(in the rows, 128 means zero)
Named moves, each a turn or a mirror, and the order they were made in; the first pair answered:
H (before -> after):
[ 75 146 121 131 163 100  57 151 150 153 131 129 116 129 141 143 126 138
  86 158  93 125 149 140 145 126 153 148 114 147 132 100 133 163 155 175
  76]  ->  [ 73 146 131 134 150 107  53 154 160 153 135 124 109 128 146 145 127 144
 101 164  87 136 149 128 144 123 152 143 116 151 125 108 145 155 154 166
  70]
[144 128  98 139 117 103 175  97 124 123 113 117 117 139 134 151 142  99
 120 115 139 138 143 133 114 125 108 131 137 114 131 108 108 115  96 148
 122]  ->  [148 139 109 150 103 116 171 101 144 125 117 110 106 135 141 145 153 110
 142 125 123 152 144 115 108 123 118 122 137 117 120 122 126 100  95 135
 114]
[143 156 100  95 193 135 120 134 216 173 127  91 149 172 113 159 100 127
 119  94  60 134  98  86 130  81 151 137 146 151 129 175 133 136 119 109
 137]  ->  [140 152  84  89 212 121 128 129 196 176 124  96 159 177 105 166  90 121
  95  89  68 120  98 104 135  86 140 142 145 148 140 160 117 149 124 121
 141]
[140 123 138 119  79 135 127 110 139 125 151 146 121 136 121 116 155 122
 134 147 113 119 147 133 128 149 115 121 109 154 126 101 146 118 110 124
 121]  ->  [135 111 123 114  93 122 130 106 121 118 146 152 130 140 116 121 144 122
 115 134 125 104 143 148 132 151 106 125 109 151 141  87 125 131 110 133
 131]
R (before -> after):
[128 109 171  86 133 116 178 201  37 130 158 165 165 155 152  71  79 138
 134  90 154 124  95  98 155 188 148 127 136 101 114 118 112 110 149 110
 177]  ->  [145 114 182  82 135 124 157 200  75 146 165 155 144 136 151  79  76 147
 111  77 131 147  78  72 145 198 158 113 143 118  97 129 133 113 147 103
 175]
[144 128 116 108 134 114 163 107 132 133 129 148 112 115 137 148 129 136
 111 128 124 113 132 149 130 128 134 147 122 108 145 119 111 133 131 124
 153]  ->  [147 129 123 105 139 122 155 106 149 134 130 143 106 106 136 151 126 134
 101 121 113 123 128 137 123 138 138 144 125 117 135 123 116 132 132 120
 152]
[124 117  86 122 143 101 112  80 114 139 120 118 123 119 100 164 131  93
  44 120 148 123 141 191 119 135  76 141 137 138 158  95  91 149 125 147
 134]  ->  [132 125  96 120 140 107  94  81 142 152 121 114 110 105  99 166 129 103
  31 113 129 137 132 173 112 146  82 131 147 152 140  98 107 152 123 145
 130]
[128  97 127 105 146 123 121  97 143 133 118 112 108 133 126 161 141 129
  89 135 114 121 135 144 101 100 133 127 121 151 132 128 155 183 142 138
 136]  ->  [117  94 117 108 145 119 131  95 119 120 114 115 124 146 131 158 144 125
 105 142 129 100 145 158 109  94 127 133 117 141 147 130 142 180 144 140
 138]
M (before -> after):
[143 143 130 139 134 152 108 125 190 148 115 114 123 122 106 147 128 145
 110 122  87 143 122 122 111 119 142 128 135 153 118 135 144 131 119 124
 131]  ->  [143 143 141 140 128 152 113 134 188 151 120 119 124 120 111 141 131 146
 121 119  87 145 123 112 109 117 146 125 136 148 110 140 149 123 119 113
 132]
[112 115 172 115 140 138 112 110 143 171 157 130 106 140 174 145 116 148
  99 156 107 130 111  82 153 137 167 107 121 170 127 127 119 139 154 127
 157]  ->  [112 115 162 118 147 134 104 101 144 172 153 126 105 134 167 150 118 145
  84 159 108 126 114  92 155 137 153 105 124 176 131 120 113 151 156 131
 153]
[105 150 108 161 147 127 202 115 100 132 116 138 124 177 169  96 118  88
 198 124 151  67 151 106 124 122 115 159 138  82 113 142 108 113 141 113
 106]  ->  [103 139 127 152 136 117 195 121  83 137 131 134 111 167 176  84 109  90
 189 117 159  79 147  99 120 160 112 153 142  79 101 143 111 105 153 100
 106]
[ 97 113 174 172 126 100 209 137 100 134 135 107  99  70 147  98 102 102
  95  59 155 142 108 135 112 179  67 129 175 105  75 133  82 105 122 137
 164]  ->  [ 94 111 138 181 150  94 193 110 114 130 117 104 100  75 129 123 102  91
  63  60 160 127 115 171 111 159  44 139 171 118  99 118  70 136 121 160
 158]
Pairs:
Each pair is two moves apart.
[100 139  99 141 166 166 118 155 150 114 100 139 160 173  90 132 133 158
 155 148 122  78 144 144 163  69 146 154 108 142 168 129 127 161 120 135
 113]  ->  [103 120 170 116 123 157 126 201 101 128 148 139 140 143 126  83 113 176
 182 133 135 114 126  89 154 141 163 134 113 124 121 154 153 105 145  87
 121]
M then M
[106 134  71 161 134 106 167  73 138 121 106 133 152 148 120 169 156  91
 153 133 145  92 160 179 130  69  83 150 141  96 161  97  87 129  91 165
 129]  ->  [151 151 120 146 130 138 127  91 247 167 121 121 110 106 126 181 151 120
 125 106  74 156 116  94 102  95 122 121 168 128  99 128 159 121  85 137
 127]
R then M
[124 134 136 130 152 143  87 133 133 123 110 114 103 142 125 122 117 104
 119 137 108 143 136 148 126 129 123 109 134 125 116 128 144 146 131 143
 122]  ->  [116 136 137 141 140 145  92 136 124 118 107 113 104 148 129 113 127 102
 152 147 114 137 149 148 128 120 127 109 128 115 120 133 145 136 132 139
 122]
R then H
[ 92 147  87 112 173 171 172 170 147 136  50 142 170 144 100 162 139 134
 119 131  89 121 160 155 169 118 127 147 151 140 143 107  94 178 114 128
 116]  ->  [ 83 159 108 129 139 193 165 177 163 128  55 133 157 147 114 148 164 141
 172 158  79 128 168 132 161 100 144 136 146 134 131 134 119 149 109 104
 108]
H then R
[117 117  92 131 106  86 148  97  56 120  96 140 159 159 123 116 152 112
 124 134 146 106 139 178 122 120 114 141 127 127 143  94  65 117 139 144
 131]  ->  [122 128 144 141  57 112 113 111  82 135 132 116 102 124 151  91 176 131
 163 156 122 157 139 125  96 143 135 110 123 141 100 131 125  75 147  89
 108]
H then M
[115 138  63 155 146 152 118  78 168 112  91 108 117 122 125 177 152  91
 108 142 119 139 164 157 103  72 105 134 132 128 160 119 127 156  99 163
 109]  ->  [114 145  70 165 132 160 119  83 176 105  93 104 110 124 133 169 166  93
 132 158 116 141 170 146  96  66 108 132 127 128 156 130 136 144  96 151
 103]
H then R
[116 123 139 120 139 130 140 135 151 133  97 145 131 131 126 115 147 131
 138 132 125 118 124 138 131 110 161 106 120 140 127 159 136 152 128 126
 122]  ->  [108 110 136 107 144 112 147 144 123 134 100 149 138 130 125 116 132 128
 121 119 141 111 121 147 135 130 152 110 121 138 133 149 119 155 137 131
 130]
M then H
[139 114 112 109 137 145 178 134  87 142 114 138 140 113 116 170 121 100
 128 104 165 101 141 168 112 136 145 150 142  86 150 126 122 158  95 167
 125]  ->  [159 126 136 106 134 167 142 135 145 167 122 128 105  86 117 179 124 113
 107  94 128 139 117 123  89 150 163 133 155 114 116 144 163 155  98 152
 119]
R then H
[140 120 152  86 106 141  81 132 100 135 165 133 111  74  83 144 129 143
 128 121 159 148 116 127  80 186 132 141 128 188  87 104 177 155 102 113
  93]  ->  [110 120 108 103 115 131 117 116  54 100 140 147 154 121  78 141 143 127
 166 148 195  97 152 182 110 137 115 167 113 161 139  84 133 162  95 135
  97]
R then M
[147 136 150 114 129 118 129 109 160 156 119 112 118 112 154 104 139 125
 118 112 145 169 122  88 125 150 110  87 152 143 116 155 145  95 133  99
 121]  ->  [149 131 115 117 150 113 113  82 164 157 104 103 114 116 133 125 141 114
  79 113 148 158 130 117 123 137  84  97 148 156 135 133 132 124 133 119
 115]
M then M
[121 111 155 127 105 114 100 127  83 126 166 108  94 102 134 111 143 118
 143 146 151 150 147 125 122 151 115 114 126 131 109 127 146 105 152 112
 107]  ->  [118 109 137 133 116 116  85 110  95 127 155  99  85 105 120 127 147 109
 124 150 151 144 154 145 116 137 101 121 125 139 120 117 144 124 149 121
 100]
M then H
[127 135 184  90 155 130 115 159 120  99 152 157 142 120 167  75  58 177
 142  90 112  95  91  79 150 151 145 141 125 144 107 150 159 126 122 122
 132]  ->  [124 125 182  88 155 123  87 151 115 106 162 136 120  97 163  80  54 176
 115  90 115 109  94  86 132 170 127 136 120 152 103 142 164 137 138 118
 123]
M then H
[ 83 125 121 133 115  58 102 104  90 148 118 109 109 136  95 158 137 117
  89 131 156 143 147 194 120 139  80 149 118 142 164  94  86 148 142 154
 115]  ->  [ 92 167 137 169  81 117 113 115 176 136 103 110 108 159 107 153 182 136
 181 169 107 157 153 138 120  66 128 139 117 143 146 141 134 118 106 130
  95]
M then H
[108 155 117 144 181 181 100 153 184 124  99 138 148 170  81 142 126 156
 149 138 111 108 111 140 189  56 162 141  96 157 146 148 132 173 138 148
 134]  ->  [103 153 153 140 149 190 128 183 153 120 120 147 157 168 106 105 124 163
 192 143 116 116 108 109 195  72 186 136 100 139 127 167 142 133 136 130
 143]
M then R
[120  87 147 141 106 112 121  98 119 126 140 119 126 123 129 144 140 110
 134 155 160 131 135 154 108 134  89  90 118 132 148 134 115 137 113 101
 117]  ->  [132 100 149 138 114 121 105  92 169 137 134 112 120 114 124 154 143 115
 123 152 135 146 123 137 103 126  97  82 124 146 138 141 129 149 110 102
 115]
M then R
[110 153 107 126 156 137 105 126  61 109 167 156 150 107  89 121 145 115
 109 106 185 105 164 179 100 128  93 110 144 171 150  91  86 126 161 141
 107]  ->  [135 163 136 120 151 154  71 130 129 136 176 141 114  75  90 128 147 131
  85  94 141 154 138 131  79 147 113  88 156 200 109 111 135 126 163 119
  97]
R then H
[131 147 133 122 138 176 126 140 173 113 106 156 155 147 122 126 134 154
 161 134 100 115 131  98 150  71 163 117 126 126 132 153 148 145 110 126
 122]  ->  [115 132 151 115 115 156 144 164 106 105 127 162 166 147 137  98 125 153
 185 134 133 108 137 103 157 101 162 120 120 108 129 159 134 117 126 114
 131]
M then R
